Each path below is one point turned by a fixed rotation once a step. After each direction that follows a path, write how fast that rotation turns it, in degrees a step (0 if it stays still).
Each turn is a multiple of 5 degrees from 10 to 175, or 0.
Each row of a path follows its step; steps can be skipped.
Rotation 1:
step 0: [ -3.1 -22.3  -2.1 -10.2  -7.5  -8.0  -8.5  20.1  11.2  -2.2  10.9   2.1
 -14.4  15.1   9.1  -8.0 -11.2   7.7  10.4  13.6   4.5  17.1  19.2   0.6
   0.6   1.9   5.7   7.2   6.7   9.6   8.6   5.8   2.8  -2.5 -33.7 -10.0
  11.1  14.5  -1.6   9.9   4.7 -12.7 -13.2   9.7   3.4]
step 1: [  9.0 -10.0   7.0 -21.3  -0.1   0.2  -4.3   0.7 -29.1  -9.0  -6.7   9.6
  -4.5  19.3 -12.5  -6.8  -3.4   7.2  17.0  -4.7  -2.5  -1.6  36.5  -2.5
   2.6  -2.0   3.8   4.5  11.7   9.7 -18.2  -3.9   1.3  -5.3 -13.5  13.4
   3.7  -7.4   8.4   6.3 -18.7  -3.8   6.6   8.9  -5.7]
step 2: [-10.6 -10.8  14.6  -6.6   1.3 -21.5  11.3  -0.2   2.2   0.8  11.5   0.3
 -13.6   3.8  13.3 -17.7  -1.1  11.5  13.2  -6.5  -3.7  -7.2  22.3   7.0
  -3.7   6.8  -4.6  -8.8  10.3   7.6  -3.1 -28.2   8.1   7.6 -19.6  -0.2
  -4.7 -13.8  -9.6   1.9  23.4  -8.9   2.2   9.2 -10.6]
step 3: [-12.1   0.8  -4.7  -6.4 -16.5  -1.0   9.0   9.8   7.0  -6.0  -3.4 -11.2
   3.3  15.7   0.4  -4.3  -3.0  32.4   2.4  16.3  -5.6 -12.9  16.0  10.4
  -1.4   3.9  -0.3   6.6  19.2  17.9  -6.2   3.4  20.2   3.7 -15.1   6.4
  14.7   6.1   3.2   6.3 -10.2  -3.3  28.2   0.9   0.4]
step 4: [ -3.9   0.5   3.9   3.7   3.3 -13.0   9.1  -2.4 -15.3 -11.7  -6.2   0.1
 -14.0   0.0  20.6 -13.1  -4.0  20.3  12.7  20.0 -11.2  -9.5  22.8  -8.6
 -20.5   5.1  -4.8   3.4 -18.5   4.5 -12.1  -9.1   4.5 -13.8 -12.4  -3.3
   6.5   2.8  21.4   9.1   1.8 -11.4 -10.3   3.5   2.1]
step 5: [  0.0 -11.9  -6.2  21.2  -8.9 -14.9   4.8  10.2  -6.8   4.8  -3.4  -6.1
 -16.4  -1.4  -4.7  -9.3  -9.8  15.0  10.3   5.3  -7.3  13.0  31.5   5.6
  -3.9   1.6  -8.1   7.9  15.8   1.0  16.2   2.8   7.8  -7.7 -19.4  10.7
   9.3  -1.2   7.3 -17.0   0.6  19.1   5.7  14.7  -9.5]
step 6: [ 16.1  -2.1  17.8   5.1  -9.6   2.1  -0.9  -5.5  20.1 -12.5   3.5  -4.5
  -5.5   4.2   8.1 -15.5  -2.8  12.9  20.1  15.8  -3.0  -3.5  20.4  -6.0
  -1.1   0.5   5.7  -7.4  -9.0   1.1  -8.4  -3.6   2.2  -6.2 -16.1  32.4
 -13.6  -3.6   8.7   6.8 -15.8  -3.6  10.9   6.9 -19.0]
step 7: [ -4.6 -18.6  16.1   7.5  -8.0  -4.1   1.0  13.4  -2.9 -12.3 -20.8 -19.8
  -5.3   9.9   1.5 -13.0 -17.3  18.0   2.8   2.3  10.4  16.5  13.3  -0.2
  -4.3  19.2   9.0   0.2   8.0   4.7  10.6 -12.2  -0.2  -0.9 -14.7   1.8
 -12.0   2.3  16.7   3.6  20.6 -14.7   6.8  -4.0   2.9]
step 8: [-13.2   4.9   5.9   4.8  -8.5   2.6 -22.1   4.2  -5.1  -2.3   8.4   3.4
 -19.0   3.5 -14.2 -29.1 -10.6  13.9  15.6   9.3  12.0  -3.9  22.8  -1.5
  -1.7  -6.4  21.5   4.7  -9.4  14.7   4.8   2.0   7.0  -4.1 -14.3   0.6
   8.1  -2.2   1.3   8.1 -13.4  -2.5  16.4  10.5  11.6]
step 9: [  3.3   1.7  14.8  -6.4  11.2  -1.0  -1.8   1.7 -12.9  -9.2  -5.4   4.6
 -15.0   0.9   2.2 -24.6   3.9  17.3  11.4  11.9  -0.2   8.6  29.7  18.2
   6.2  16.6 -17.7  11.3  -2.3  -7.9  -9.9  -4.3  -1.8   8.5 -22.5  -7.2
 -16.6  -9.2   0.8   1.1  -0.6   3.3   5.7 -16.6  -2.4]
step 10: [ -1.8   2.9   8.4  19.2 -18.6  -7.9 -17.0   2.8  -6.5   5.0   6.9 -21.3
   7.4  20.1   9.6 -11.9  10.2   3.6  18.6  12.1  -0.3   3.9  25.2   3.5
  -5.8  -0.9  -3.8   8.9  12.1   1.2   0.8  -1.2   9.1   4.8 -11.4 -10.1
   5.0  -2.5 -11.3   1.4  10.0 -17.5  21.5  11.9 -14.6]
step 11: [-12.9  -6.1   0.5   4.4   5.7  -3.2  -6.1   9.0   4.1  -7.4 -19.1   2.6
  -0.4   3.4   2.6 -23.8 -12.2  -7.3   1.7  25.2 -27.8   1.9  27.7   3.5
  -0.4   9.8  -1.1   7.4  -4.1  16.2 -13.3 -12.4   9.5   9.2   2.4  13.5
   1.6   4.9   4.3  13.6  -9.3 -13.4  12.8  -6.3  -5.2]
[ -0.9  -6.6   0.9   2.7  -0.9   0.0  -2.7  -0.4 -12.9   1.7  -2.3  -2.9
   0.3   1.4  -0.8  -2.5  -1.1  -6.1   1.0  -2.5  -1.6  -5.0   0.5  -6.5
  -5.3  -1.2   0.8  -1.5   0.6  -1.7   0.4  -3.2  -2.6  -3.8   6.0   0.2
   2.6  -0.9   2.7  -3.4   5.6  -4.1   3.7   1.0   1.5] => 120
[-0.1  0.9  3.5  0.4  6.5 -2.9 -2.5  2.6  4.0 -7.2 -4.2 -2.0 -7.5 -5.2
  1.5 -4.3  3.1 -1.1 -2.8  0.3 -5.9 -6.0  0.7 -0.1  1.9 -1.7  2.5 -4.9
  0.8  1.0 -5.2  1.5 -8.5 -2.0 -0.4 -0.8  0.7  1.7 -3.4  0.0  2.8 -1.9
 -4.8 -2.6 -2.5] => 155
[ 3.0 -0.4 -1.1  7.4 -2.2 -3.2  4.6 -7.0  3.2 -0.3 -5.6 -3.2 -1.9 -5.0
  1.0  3.0 -5.3  6.1 -0.4  2.0  0.9 -2.8 -4.9 -0.7 -3.7 -2.3  0.2 -3.2
 -3.5 -0.9  3.9  1.9 -0.1 -5.4 -1.2  8.2  0.2  1.1  4.8 -4.3  0.2  4.7
 -0.6  0.1  0.8] => 40
[ 1.3  4.3 -2.1  8.1  2.2  1.9  3.9  2.1 -1.0  6.4 -1.8  0.4  1.6 -1.1
  2.2 -3.0  9.1  3.6  3.3  6.9 -4.1 -2.6  0.8  0.9 -3.3 -1.3 -8.1  1.3
 -1.9 -1.1 -1.0  1.4  1.4  2.4  2.3 -6.5  6.0  3.4 -0.3 -1.7  0.0  0.4
  1.3 -3.0  0.5] => 60
[ 1.6 -1.6 -2.9 -4.8  2.4  1.6 -1.1  0.4  1.2 -0.2 -5.9 -2.7 -2.9 -2.1
 -6.8 -0.2 -2.4  1.8 -3.4 -1.1 -5.6  9.3  1.2  1.1 -2.4  1.4 -7.9 -4.2
  7.2 -1.5 -4.2 -0.9  1.1 -1.4  2.7 -0.2 -2.1  3.0  1.7  0.2  0.3  3.3
  6.2 -1.9  5.9] => 175
Rotation 2:
step 0: [-17.5  -3.4  -6.4   1.4  -7.0  -0.9   4.0   3.4  12.3  -5.1  -1.9   2.2
 -11.3 -10.5  -1.8   2.3 -14.0   2.6  10.9  -4.3  22.8  -7.1  -9.8   0.3
   5.0 -19.6  15.0  -3.1 -29.9   4.8 -11.9   5.5  18.1  -6.6  -1.2  -5.4
 -22.9   0.5   9.0   8.4   2.3  -6.4  20.4  -0.8  -8.5]
step 1: [  5.5  -9.4 -10.8 -13.3 -11.4  12.9  22.2   0.5   2.3  -2.6  -6.4 -12.3
 -24.1   1.9  10.5   7.4  -5.4  -1.2  18.0  -8.5 -14.9  -2.4 -11.0  -3.9
 -16.8   2.6 -23.1   7.3  -5.6   6.2   4.4   0.6   2.9  -2.8  11.4  17.7
   9.7 -11.7 -14.6  14.3  -6.5 -10.8  -1.1  -2.7   0.4]
step 2: [ -7.1 -13.8  -0.3   3.9  -2.1  10.4  -4.3   1.0  -0.8 -15.9 -16.0  -6.9
 -16.5 -26.1   0.1   9.8 -12.2   1.7  -5.2   3.8   0.1  -6.3   0.1  12.3
  13.8   7.4   1.4   7.0  -7.4 -20.5  -2.9 -10.6 -16.0  17.7  -5.6  16.8
  -6.7  -1.7  23.5 -15.7  -1.6  -9.2  -0.2   1.2  10.1]
step 3: [ -1.4 -12.0   3.3 -18.6  -3.0   2.1  -4.2  -1.9   0.1  22.6 -12.7 -12.8
  -3.9   4.0   1.4   3.4 -16.4  -8.3   3.4  -5.4  -4.2   4.6   5.6   2.7
 -11.0  -8.7  11.0   4.4 -27.5   6.1  -6.7   7.3   1.4  19.7  16.0 -24.1
 -11.9  -3.9  -8.8 -10.5 -16.0   3.9   2.2  -9.4   2.0]
step 4: [-15.0  -4.5  -2.5 -13.2  -2.2  15.9  -8.6  -6.2   8.6   1.0   4.4  -2.5
   1.9  -8.7   4.1   0.8 -30.3 -13.0  12.1  -7.0  -4.2  -2.0 -14.7  -2.9
 -10.4  -1.7  -8.0  -2.8  -4.0 -25.6  -5.5  -5.1   4.9 -18.1   6.9  11.3
  -4.9  21.3   4.8  20.6   6.4   2.4  -9.9  10.6  -3.4]
step 5: [ -5.2 -20.2  -1.6   1.9 -17.6  20.6  21.5   7.4 -15.9 -16.9 -16.0  -4.4
 -12.4 -14.4  10.0 -10.1  -1.6   0.4  10.2  -5.1   6.8   8.4   5.0  -3.9
  19.0 -13.8  -2.9   1.1  -6.9  -6.4  -7.0   8.9  14.2   4.7   3.7  -5.0
   6.1   1.7  -3.7  -3.9   8.1   7.5  23.3  -2.7   3.0]
step 6: [  9.0  -4.5  -1.1  -4.0  11.8   6.4  -3.3   6.5  -2.3  -2.5  -3.0  -3.6
  -4.9   5.2  10.0  17.8  -0.3  -4.2  14.7  -1.1 -22.1   4.5   2.1  22.2
   1.2  13.4 -22.5   6.9  -5.7 -20.3   5.8 -12.4  -5.4  13.3  19.1   1.9
 -17.8  -4.7 -11.4   6.8 -15.1   8.5   2.7 -11.3  14.4]
step 7: [-10.9  -3.7  13.2 -17.1  -4.5  10.3  -7.5  12.0  -3.3 -13.8 -13.8  -1.9
  12.6 -11.9  -1.4  12.4 -10.6 -11.0  -7.8  -9.6  -5.6  -1.6 -15.0 -19.2
  -2.1   0.8  13.0 -11.1   1.6 -18.1 -10.8 -14.7  -6.6  12.3  -6.4 -15.9
  -8.0  12.7   2.1 -23.5  -3.0   5.1  -2.1   9.3   2.5]
step 8: [ -8.5   7.5   3.7 -11.4   2.0  11.0  14.4  -7.7   7.9   4.8   3.1  -4.6
  11.0  10.2   8.7  -4.3 -12.6  -5.8  19.6   5.4   1.2  -4.4  16.6   0.1
  -5.4 -12.6  -5.4   1.4 -20.4  -5.4  -7.6  11.1  15.0  -9.1   7.5  -0.9
 -18.6  -3.7 -10.1 -13.4  13.3  32.7   5.4  -0.6  -2.0]
step 9: [  4.9  -0.9 -15.2   1.1  -4.8   7.9   2.0   8.4  -6.8  -8.6  -4.5  -5.1
  -4.8   1.0   0.0  24.4  -5.4   5.1  29.1 -11.5 -15.4  -6.0  -1.3 -15.6
  22.4   2.7 -13.9  -0.1   5.2 -12.3   4.0 -13.1   7.1 -12.1 -11.0  -6.6
  -5.4  11.5  -0.7  21.7   6.3  -1.8   7.8  15.8  -1.9]
step 10: [ -2.1  -5.5  11.1 -14.2   0.2  12.8  28.1  10.5   0.1 -16.1 -20.3   8.5
   2.8  -4.4   9.2  -9.9   1.1   3.4   1.3  20.3  -3.7  -6.3   5.0   6.4
   1.2  -6.1 -11.6   7.0   8.4  -3.3   6.7 -10.1 -15.9  25.7 -10.6  -9.0
  -7.9 -13.1  -8.5  -8.1  -0.8   5.3  11.2  11.3   6.1]
step 11: [ -3.2   7.7  -5.6  -6.1   6.1 -20.5 -12.6  12.2   7.8   3.2   2.7  13.0
   1.8   1.5  -4.7  28.7 -19.1  -9.3  12.7  -1.8 -11.1   9.5   1.9   6.4
   4.5  -6.2   3.3   7.9 -13.3 -13.1   3.7 -15.9   0.9   5.2  -4.8  -7.8
 -16.2 -20.7  -6.5 -17.0   4.5  13.0 -13.3  -9.6  -6.3]
[-1.1 -5.7  1.6  4.4 -5.4  0.9 -2.6  0.8  0.6  4.1 -0.1  4.3  2.5 -3.0
 -0.6 -3.5 -6.9 -4.6 -4.2  5.6  0.1  9.1  3.5 -2.1  4.1 -2.1 -4.5  0.0
  1.3  1.0  5.7 -3.2 -0.7  1.2 -2.5 -1.8 -0.9  0.2 -3.1  7.2 -1.3  1.3
 -1.5 -3.6 -3.5] => 55
[-2.0 -0.2  4.2  9.6 -2.1 -2.4 -0.2  0.6 -2.9 -2.0  2.0  1.7 -3.7 -0.4
  0.8  0.0 -2.7 -1.2  0.9  1.9  4.1 -2.8  6.3  4.8  4.5 -5.9  3.2  4.8
 -2.0 -2.6 -1.2  6.2  2.7  3.6  1.1  0.7  0.7 -3.9  1.9 -7.5  5.9  5.4
 -1.4 -1.8 -0.8] => 130
[ -0.3  -0.8  -2.9   1.1   0.8  -1.6  -3.1   5.6   1.5  -6.6  -2.6   4.7
  -2.5 -10.5   4.0   3.8   6.6  -5.7   3.0   2.2  -0.2   1.1   1.6   2.4
  -4.3   2.6  -4.3  -3.8   1.1   4.1   2.4  -0.1  -2.0  -0.3   2.1   0.9
   1.1  -3.0  -3.4  -6.5  -2.6  -2.1  -2.8  -3.9  -0.5] => 80
[-2.0 -2.5  6.1  2.0  0.0  6.4 -4.1  4.2 -1.0  2.0  3.8  1.0 -2.3 -3.0
  6.6 -0.2 -0.1 -1.8  2.1  0.9 -4.8 -7.1 -6.6 -5.0  3.2  5.3  4.6  2.6
  7.0  1.3 -1.9  1.6 -1.4  0.1 -2.9  1.0 -0.3 -1.1  2.6  3.9  1.4  0.7
 -6.9  0.9  0.6] => 140
[ 1.9  4.3 -2.6 -0.6 -2.1  6.9  2.5  0.0 -0.8  3.4 -2.1 -0.5 -3.5 -0.7
 -3.1 -0.5  5.1 -3.9  1.0  4.4  0.1 -0.8 -6.3  1.1  6.3 -5.3 -1.5  3.5
 -5.7 -6.2 -4.8 -1.0 -4.7 -1.9 -0.5 -0.6 -3.2  1.9 -6.8 -2.7 -1.9 -2.0
 -4.8 -0.2 -5.9] => 0
[ 4.7  3.3  0.9  0.5 -1.6  0.2  4.0  3.9  7.6 -1.1 -2.1 -2.2 -1.8  2.3
 -0.4  7.2 -1.6 -3.1 -4.1  4.2  4.7 -4.6  3.3 -4.5  0.7  0.1 -1.0  2.2
 -3.1  4.3  3.6 -1.8  4.7 -1.6 -6.0  1.4 -3.4 -6.4  0.7  1.0 -2.1 -1.5
 -2.5  8.1  1.5] => 35
[-5.3 -3.8 -2.7 -0.9 -2.7 -4.6 -1.7 -4.2  5.9 -7.6  6.5 -4.5  0.3  1.5
  5.8  5.9  0.5  1.1 -3.4 -0.6  1.1  2.5  0.5  2.3  8.4  1.8  2.8 -4.0
 -0.5 -4.4 -1.8  0.5 -6.2 -3.4  0.3 -3.3  0.8 -1.9 -1.6  2.1  0.3 -2.1
 -1.6  2.8 -2.6] => 155
Rotation 3:
step 0: [ -2.1 -24.9 -13.6 -15.0   2.4 -19.3  -7.6  -5.6  23.5  -6.2   6.1   1.7
 -11.0  -4.7  35.8   7.2  -2.2  -9.5   9.7   1.8 -14.6  18.5  14.5  -6.6
  -3.5  -4.4  -6.4 -11.7  -7.5  -2.9  -7.7   6.2  -4.5   9.5  -4.1 -18.4
 -12.4 -18.6   2.2   5.9  12.4 -15.0  -9.7  -0.8  11.7]
step 1: [ -4.5   0.9  13.4  18.2   5.5 -14.3   1.5  11.3   9.7  18.6   3.1  -0.7
   2.1   7.6 -13.9  -3.3  14.9  14.8 -14.8  17.0  10.9 -15.3  -1.0   3.2
  12.5  18.5 -17.7  -0.8  -6.1   2.3 -23.6  -2.9  -5.6   0.6  -4.5  -6.1
   8.2 -28.2  -1.2  -3.7   7.0  16.7  24.6 -15.6   1.1]
step 2: [  1.1  17.7 -18.5   9.2  -1.8  15.3  -3.3 -28.4   8.6   7.0   9.9  20.9
 -23.6  -7.5   1.7  -4.1 -19.2  20.2  -1.8 -24.6  17.2  11.4   2.3   5.8
  -8.1 -15.3  -5.7  -9.9   5.5 -11.3   9.1  -9.4  -9.7  -5.2   1.1  -7.9
   2.1   5.6  -4.1   8.3   8.4   9.5   4.6  -2.7 -17.3]
step 3: [ 18.3  -0.4  -5.3 -12.3  13.4  10.9  -1.6  29.4  -9.5  13.0  -6.5 -11.1
   0.0  12.3  17.3  15.1   4.0  -1.7   6.7   0.2  19.5  17.7 -12.8   5.6
  -0.8  -0.4  13.7   7.1   5.7  12.6  -8.8 -11.3  11.5   6.4  -2.6   8.1
  19.0  16.1  11.4 -12.6 -18.1  25.1   6.3   2.0   4.4]
step 4: [  4.5  -0.6   3.2   3.2 -10.2   8.2  11.1 -20.8  -1.6  -2.4 -12.7 -17.7
   7.2  -4.8 -17.8   6.1   3.0  -4.5  35.4   3.2  11.1  -5.7  14.1 -12.2
   1.2 -23.5  12.0   6.6  -7.4   8.6  14.9   0.4 -10.0  10.1  12.3  15.9
 -10.4 -24.0  -0.1   3.2   7.8  -0.6  -5.3  22.2   0.6]
step 5: [  3.0 -14.7   5.8  -5.6  -8.7 -25.3  -6.6   7.0 -18.2   8.4  -0.8   9.4
  -3.3  -0.6 -14.0  17.1  18.4 -18.2 -12.8 -22.2 -12.9  10.7   5.3  11.2
  -3.0  18.1 -15.1   6.0  20.8   1.3  -6.3  -4.4 -13.6  -3.4 -11.3  18.2
   0.0  -0.3 -14.1  12.8 -14.2 -10.2 -14.2   8.3   4.1]
step 6: [ -3.3  19.3  11.1   7.9   6.0  10.0   9.9  -2.7  18.8 -13.1   8.3   6.2
   6.5  -1.0 -27.3 -11.9 -17.9 -16.5 -23.3   8.1   3.0  -6.6  -7.5  -9.8
   3.9   2.6  18.0   2.1 -18.0   5.8 -11.3   8.9  -1.5   1.1 -21.1   5.4
 -16.3  13.2 -14.2  -1.9  12.3  10.4 -23.3  -4.5   4.5]
step 7: [  7.5  -5.6 -14.5  -9.8  21.5   5.2 -23.1  -3.1  -9.9  -5.2 -11.1  10.4
  11.2  -9.6  14.1 -15.0  -2.1  15.6   7.1   8.6 -17.1  -9.1  -4.7  25.7
  -7.3   0.6  -1.7   9.5   4.0 -22.2   1.6  27.3   6.2  -0.6   2.2  -3.5
   2.5   8.0 -23.4 -11.9 -13.5  -7.1  -3.9   2.4 -17.3]
step 8: [-11.3 -24.2  17.8  -1.7  15.3 -11.7   6.7  -6.2  -2.7 -28.2   6.1 -11.7
  -0.3  16.1   7.0 -15.3 -18.5  -0.2  13.1  10.0   2.4  16.3  -3.6 -19.5
  -3.9  11.2 -16.7   4.6 -12.7  14.8 -12.1 -11.9  16.3  -0.6  22.3 -15.3
  -6.3   7.8   8.6   6.0  -2.0   6.6   5.4   2.4   5.6]
step 9: [ -6.7   8.0   4.5  25.8 -22.6 -12.6   4.3   3.6   4.0  15.3  -4.0  -2.1
  -5.9 -24.4  30.3 -11.1   0.0  14.7   2.1   2.8 -13.0 -21.1 -13.9  -4.5
  -9.1   0.4   0.6   8.9  12.6  12.2  -8.7   9.2 -16.3  -9.5   0.3  -1.9
  14.3 -17.3  10.0  11.5   9.0  -9.0   7.5  14.2   2.8]
step 10: [-25.4  -9.4   1.3  -2.8  -2.7  -1.5  12.3   3.8   0.0   2.9  11.9   6.3
  -2.9  10.8   2.7   2.7  13.9   6.0 -14.8 -21.7  29.1  13.2  -0.2   1.3
   6.4  -4.7  18.1 -17.7 -10.4 -20.8  -5.5   3.6   8.3   8.2  -3.2   1.3
   9.6   6.4  -1.0  35.1  -0.9 -10.6  11.4 -18.6  -3.4]
step 11: [ 13.0  11.6 -29.2  -4.2   5.5  -5.0  -1.7  10.2  12.3   1.5  -6.5  20.0
   7.2  -1.8   3.8   1.8   0.3   4.6   2.9  -3.7  11.5 -14.5  10.5  -6.7
 -10.7  -8.0  -6.5   3.8  -8.7   2.1   3.8   8.9   4.6   3.8 -17.2  12.1
  -3.2 -10.2  44.6 -18.1  -4.0  19.2 -10.6 -12.3   4.3]
[ 1.2 -5.1 -0.6  0.1  1.7 -2.7  3.7 -4.6 -3.6  0.5  3.4 -1.6  2.1 -3.4
  3.5  2.9  5.6  3.0 -2.2  0.3 -7.3  0.8 -4.3  1.8  2.4  1.0  4.9 -0.1
 -5.3  3.9  0.1 -6.4 -5.9  0.5  2.0  5.4 -2.0 -4.5  0.3  5.2  5.1 -1.9
  0.1 -1.0  6.5] => 80
[ 1.6  2.6 -2.1 -1.5  4.5 -3.4 -1.9  1.5 -4.6 -6.2  0.2 -4.3 -1.2  2.2
  5.1  1.2  2.1 -3.2  0.4 -5.4  1.1 -2.1  3.0  0.6  1.3  3.8  4.2 -7.0
  5.1 -8.4 -3.9 -5.4 -1.6 -1.9  0.6 -6.0 -2.9 -0.7 -1.7  5.2 -2.6  3.6
 -2.9  2.8  1.0] => 145
[-2.4  3.4  4.9 -3.3 -0.1  3.1 -2.3  0.7  2.2 -4.3  1.7 -0.7  2.9  5.5
 -2.0 -3.6  4.7  2.8  1.8 -4.1  1.4  2.6 -8.1 -3.3  9.2 -0.7 -3.3 -8.2
 -1.2  4.9 -2.1  2.9 -2.4 -1.8  4.1  3.1  0.8 -2.8  0.9 -1.5 -2.0  1.3
 -4.5 -0.8 -2.2] => 160
[  2.1   2.0   1.7   2.3  -3.4  -0.3   0.2  -1.8  -1.2   1.1   5.2   4.2
  -2.3  -4.6  -1.6   1.4   2.4   6.8  -0.5   4.1   3.5  -1.2   1.5   0.0
  10.8   1.9  -1.2   2.5  -0.1  -2.9  -0.9   0.3   0.1  -2.1 -10.0  -0.7
  -2.5   5.9   0.9   7.1  -2.3   0.8  -4.0  -3.3  -1.9] => 85
[-1.4 -3.1  5.3 -0.2  3.4  5.6 -1.9 -0.5  2.5 -2.0 -1.7  3.0 -1.1 -2.8
 -2.9  2.2  2.9 -1.8  0.4  2.1  0.4 -0.2  1.7 -0.5 -4.5 -0.3 -0.7  1.0
  2.4  5.2  1.8  1.8 -7.3 -7.8  0.1 -5.7 -4.9 -4.1  2.1  5.0 -9.5  0.8
  5.4 -2.3  3.3] => 95
[ 1.0 -1.6 -1.0 -2.9  3.1 -0.2 -2.6  8.2  2.5  0.8 -1.6 -2.2 -1.7 -1.3
  1.6  1.3  2.6 -1.7  1.4  8.4  3.0  3.1 -4.2 -2.0  0.0 -2.9  8.8 -4.2
 -7.0 -2.5  2.9  3.4 -3.6  1.9 -5.0 -2.3  1.9 -1.8 -3.8  1.9  0.9 -4.7
  1.3  2.5 -6.5] => 110
